The rows of T fall into a few groups, and each row is roughly a mix of its group's hidden directions.
T (153 x 11):
[[  2 -16  14  12  -1  20 -14  12  -2   4  -5]
 [ -6  27 -15 -11  -1 -11   5 -12   2   5   3]
 [  7   1  -5  -5  26  12   2  16  -8  -5 -11]
 [-14   7   4   2 -16  -6   0 -16  20   4  13]
 [ 22 -11   3   3   5 -16   3 -20  -1  -7   6]
 [ 27  -6   6   8  -3   6   3 -16   2  -8  12]
 [ -5   6  -3   0  27 -10   7   9  -6   6  17]
 [  6  19 -19   1   2   3  -3  -8  -5 -11 -20]
 [-18  -6 -11   2   8   3   1  24  -4   8 -14]
 [ 25  -9   5  11  -5   2   5 -20   0  -6   9]
 [ -3  -8  16   9  16  15   0  18   6   4  12]
 [  9   5  -2 -12 -18 -14  -4 -20   8   3  12]
 [ 14   6  -3  -4 -15  -7  15 -12   3  -9  20]
 [-26   2  -9  -9  -6   0   1  10 -11   6 -17]
 [ -4  10  -7  -4 -23 -18  -1 -18   1   3   8]
 [ 10  10  12 -19  -5  -2   5  -8   0  19  14]
 [-17  -2  -3   3 -13 -15 -17  -5  17   7   8]
 [ 11  14  11 -19  -6   7   2 -16 -10 -11  -7]
 [ 21 -18   0   0  22  -7   4   3  -1  -9  -2]
 [  8  -8  -2   9 -28 -14  -5  -8  -5   1  11]
 [ -1 -20  15   9 -12  19   1   3   3 -10  -6]
 [ 14  -2  -9  -6  -6 -14  -1  -3 -27   4  -9]
 [ 23  -8   0  13 -17  -7  -6  -3 -14  -4   7]
 [  7  23  -3  -8  -1 -19  -4 -13   1  10  12]
 [  1  14  -8  -8 -18 -12  -2 -23   6   2   2]
 [  5  -7   5 -16   2  16   0  -3   0 -14 -24]
 [ -5  -6 -15  -7   6 -23 -14 -12   7   0 -11]
 [-16   5  -7 -16  14 -14  -9 -10   8   5 -12]
 [-10 -16 -10  13  -2 -10 -18   0  15 -10  -3]
 [-10  -3  11   3 -17 -11 -11 -17  17   1   8]
 [ -1  14  -8  -5   8 -23  -1   0   6  19  12]
 [ -1  -9  -4  20  -8   1 -17   7  22   3   0]
 [  2  -1   7  -1  22  18   6  15  -9   1 -13]
 [ 10  -2   5  -4 -20  -7  -7 -26   4  -8   2]
 [-11  -2   7   2 -17 -12 -10 -17  18   0   9]
 [ 21   7   0  -1 -11  -1   1 -24   6  -7  11]
 [-15  25  -9  -2  13  -1  11   6   0   6  12]
 [ -1 -18  -1  24  -7   8  -9  12   5 -11   2]
 [ 10 -21  10   1  15   3  -4  20 -12   2  -3]
 [ -7   3  -1   6 -26  -5  -7  -6  17  -3  16]
 [ -8  -1  10   5 -18 -10 -13 -19  15  -1   4]
 [-15  10 -10   0 -18  17  -1   1   3  12 -13]
 [-11 -16  12   6  20   6  13   9   7  -1   9]
 [ -5  17   4  -8 -19   0  -8  -7  -8  20  -7]
 [ 12   3  -7   1  17  14   9  18 -17  -1  -7]
 [  0   8 -12 -21   6 -11  11  -6 -21   1  -2]
 [ -5  -9   1  22  -3   4  -2  25   7   2  10]
 [  3  -9   0  25 -19   7   0   9  -2  -9   9]
 [ 10   3  -1  13   0 -16  -4  -1  12   6  25]
 [ -5  17  -6  -8 -11  -2   5 -17 -14  -2 -19]
 [ 21   1   4   1  -6 -12   0 -19   5  -6  18]
 [ 17  -2  -2 -18   7 -17   1 -17  -1 -11  -2]
 [  7 -27   8  14 -15   3  -8   8  -5   0  -1]
 [ 22 -17   4  14   1 -11   2  -8   4   4  14]
 [ 10   1  -6  -1  19  13  10  18 -16   0  -7]
 [ 19  -9  14  -4  11 -17  -1 -11   2  -7  12]
 [ 12  -8   2 -20  11 -13   3 -11  -9 -14  -8]
 [  0   3  -1   7 -26 -12  -9 -18   3  -6   9]
 [ 14   4  -2 -18  16   0  16 -14  -8 -11  -3]
 [ 23 -17  18   1   7  -3   1  -3  -2  -6  14]
 [  4   1   0 -16   4 -21  -1 -23   1  -5 -11]
 [  9  -5   0  -4  13 -24  -9  -3  15  15   3]
 [  3  -7   7 -14  26   6   9   8 -12  -7  -9]
 [ -3  -1  -9 -26   1 -16  -1  -7  -3   1 -18]
 [ -7  15   0 -19   9   7  15  -5 -16  -9   7]
 [ -5   9  -7  -2 -23 -15  -1 -15  10  -3  12]
 [-10  -4   2  -4  24   5   1  15  -2  -6 -20]
 [ -4  14   4   0   7  23   2  21  -4  -1 -11]
 [-14  -3   8  -6 -21 -15  -5 -20   7   4   1]
 [-16   1  -2  11 -12   9 -13  -7  -7 -10 -20]
 [ 16   6  10  -2   6  18  16  16  -6   5   8]
 [-20   0  -7  -2  -6 -14 -11 -19  13  -8  -2]
 [ -4  -3  17   5 -16  -6  -8 -16  14   0  16]
 [ -1 -11   0  19 -20  -1 -12  -7  14  -3   9]
 [  6  -6  -9 -10  -6 -21  -9 -20  13  -4   7]
 [ 22   6   7  -2   0  16  12   9 -18   7  -2]
 [-15 -11  12  -8  -9 -16  -9 -13  15   4   1]
 [ 11  17 -11 -13   9   4  10  -9 -13  -7 -15]
 [-16  -2   6   2  -4  19  -1  25  -8   5   2]
 [-17   2 -11  -7   6  12   2  15  -6   1 -22]
 [-16  14 -11  13   7  -2   8  13   2  11  16]
 [ -8 -16  -1   8  17  -8  -4  16  16   2  11]
 [  5   9   9 -20  10   9   1   6 -10 -22   6]
 [  8  -5   9 -22   3  -9   3 -16 -13 -14  -8]
 [-22   6 -12  -6  10   2  -1  17  -2   2 -18]
 [  0  17 -11 -12 -12  -8   3 -22  -3  -7  -8]
 [-12  -8   2  10 -13   6 -15   0  22 -11   7]
 [  9  -9   0  18 -23  -7 -12   0  -3  -4  15]
 [ -4   2   5   2  16  19   4  25  -5   1  -9]
 [  4  11 -13  -6  -4  -2   7  -7 -19   0 -24]
 [  2 -13  -1  20 -17  -3 -15  -6  14  -3   7]
 [ -9 -16  -5  12  11  -5  -7  14  21  -8   7]
 [-14   7 -19  19  -4   0  -1  12   9  14   2]
 [  6  19  -3  15  -2  20  10   6 -15  -3   1]
 [-22  21  -1 -10  -7  13  -5  10   3   3  -6]
 [ -7 -13  10  11  -8  -4  -9   5  17   4  22]
 [  3   7   0   4 -25  -6  -3 -11   5  10  21]
 [ -3  -7  -5  -7  30  -3   8   0   8 -15  -3]
 [-15 -10   9  16  10  12   7  12  13  -1  12]
 [  7  -6  -9   5 -28 -16  -1  -6  -8   1   9]
 [ -5  12 -12  -9   1   8  11   2 -27  -8  -4]
 [ -1  -6   3  -7  29   0  11  15 -12   2   0]
 [  1 -13   4  23 -13  -2 -12   9   6   2  15]
 [  1  13   1   0 -26   0  -6 -18  14   0   2]
 [ -7  -3  -2 -13 -11 -19  -1 -20  -3   9 -15]
 [ -7  10  -8  -4 -22 -14  -2 -21   4  -6   5]
 [ 15 -15  23  -7  -4  -2  -1   0  -6  -2  17]
 [ 10  -7  -3   8 -27 -13  -4  -7 -10  -2  11]
 [ -9   5 -13  22  -2   4  -2  15  12  14   6]
 [ -2  -4   9 -24   1  -9   1 -15 -13  -9 -13]
 [  1  -3  -1   3 -12 -14   7  -7  14  -5  27]
 [  0 -17  17   5 -13  -2   2   7  -8   7  21]
 [ -5  -9   5   2  18  12   9  24   2   9   8]
 [  3   8  -8  -8  23  14  11  15 -10  -2  -8]
 [  2 -20  -5  -4  24  -9 -10   2  13  -3  -4]
 [  9   5  13   2 -23   7   0 -17 -11 -11   7]
 [ -1 -16   7  12  18  13  -1  10 -13  -4 -13]
 [  5   0   9   5 -24 -11  -3 -16   4   7  15]
 [-21   7   1 -18 -12  -4   0  -9 -12   1 -15]
 [ -4   0   2   7  19  12  -2  28   3  -4   4]
 [  2 -10   6  23 -13   8 -12   7  17   2  -5]
 [ -9   4   1 -11 -12 -13  -2 -21  19   0  10]
 [ 21 -12   9  12  16  -1  -1   7   9  -3  14]
 [  0  23 -11 -12   6   8   8  -9  -9 -10 -12]
 [ -4   7  17  17 -10  20   6  12   6   6  -6]
 [  4  -6   6  22 -18   8 -14   0  16  -2   0]
 [-16  14 -14  14 -16  -2  -2   2   6  13   8]
 [ 10  22   8 -15  -3  12   1  -9 -10 -10  -9]
 [  6 -11   8   4  21  12   4  22  -2   4   7]
 [  5   6  -4 -18  17   1  10 -16  -8 -12 -13]
 [ 13   3 -13  -7 -12 -10  -5  -4 -21   3 -16]
 [ 10 -21  14  11 -15 -10   0 -12  -4   2   9]
 [-10  -6 -13   0  21   5   1  21   5   2 -11]
 [ -7  19  -1 -19  20  -3  13  -5   6   3   1]
 [ -3   0   6  -2  23  19   4  12  -6  -4 -15]
 [-13  17  -8  16   1   3  10  16  -7  12   8]
 [  4  -5  11  23  -8  11   1  15   1   9 -15]
 [-10  21  -9  -4  20   3  14   8 -10   2   3]
 [ 11  17   2 -11 -16   7   7 -16 -16  -1  -6]
 [ -3  21  -5 -21  13   6   9  -2  -7  -4 -11]
 [ 12   9   4 -11   0  10  -5  -1 -18  14 -20]
 [  4  -2  -8   3 -26 -17  -8 -15  -4  -2  -3]
 [  8 -10   6  -9  14  13   7   0 -13 -17 -16]
 [ 19  -6   2  16   6  16   2  12   3  -6  16]
 [ -4  21  -8 -16   3 -14  17  -7   4   2   8]
 [  2  -6   3   2  26  12   6  17  -8  -1 -13]
 [ -3   5 -16  -1  -5   5   6  11 -28  -1 -10]
 [  5  -5  -1  12  20  15  -4  24   1  -3   2]
 [ 15  -6   4   2  18  10  10  13 -18   4  -8]
 [-13  14   7   6 -20  17  -6  -2   9  12   2]
 [ 11   6  -4  -3 -20 -13  -2 -24   2  -6   5]
 [ -7 -20  13   5  -1  -6 -10   7  16   5  17]
 [-12  -3   2  -3 -19 -17  -7 -18  15   3   3]]
Here is one row of each group, with its name. Which group are the others in?
[-3 -7 16 13 21  9  2 10 14 -3 11]	W
[ -6   2  -2   8 -21  -9   2  -3  15  -4  23]	B
[  2 -24  12  15  -5  -5 -11  13   3   6   9]	A
[ 27 -10   0  10  -2  -4   4 -17   2  -4  10]	F

[ -2  10  -1 -22  16   5  16  -5  -9   2 -14]	A
[-16  -2   8  -3   0  12  -5  28   0  11   1]	F
[-19  -7  -3   1   7   7   5   5 -11   0 -27]	F
[-21 -12  -7  10  13 -13  -8   7  14  -3   0]	B
[ 21  -4 -10 -15  17  -4  -3   2 -10 -11 -10]	A
[  6  -4 -19 -15 -11 -19  -5 -10 -11   3  -7]	W
[ -3  -3   3   7 -22 -14 -17 -17   5  -6   0]	A
[ 13  13   5  -4 -20   9   0  -2 -17  13  -6]	B
[ 11   1   2  11  14  17   3  18 -16  -1  -7]	A
[-14  11 -13  16 -20   4  -1  -1   5  14   3]	F
[ 16   5  -1 -14 -14 -12  -2  -9 -19   7 -10]	W
[-12  -3  -7  24   9   0  -1  16  11   7  11]	W
[-2 -7  5 -2 27 12  2 20  6  2  2]	A
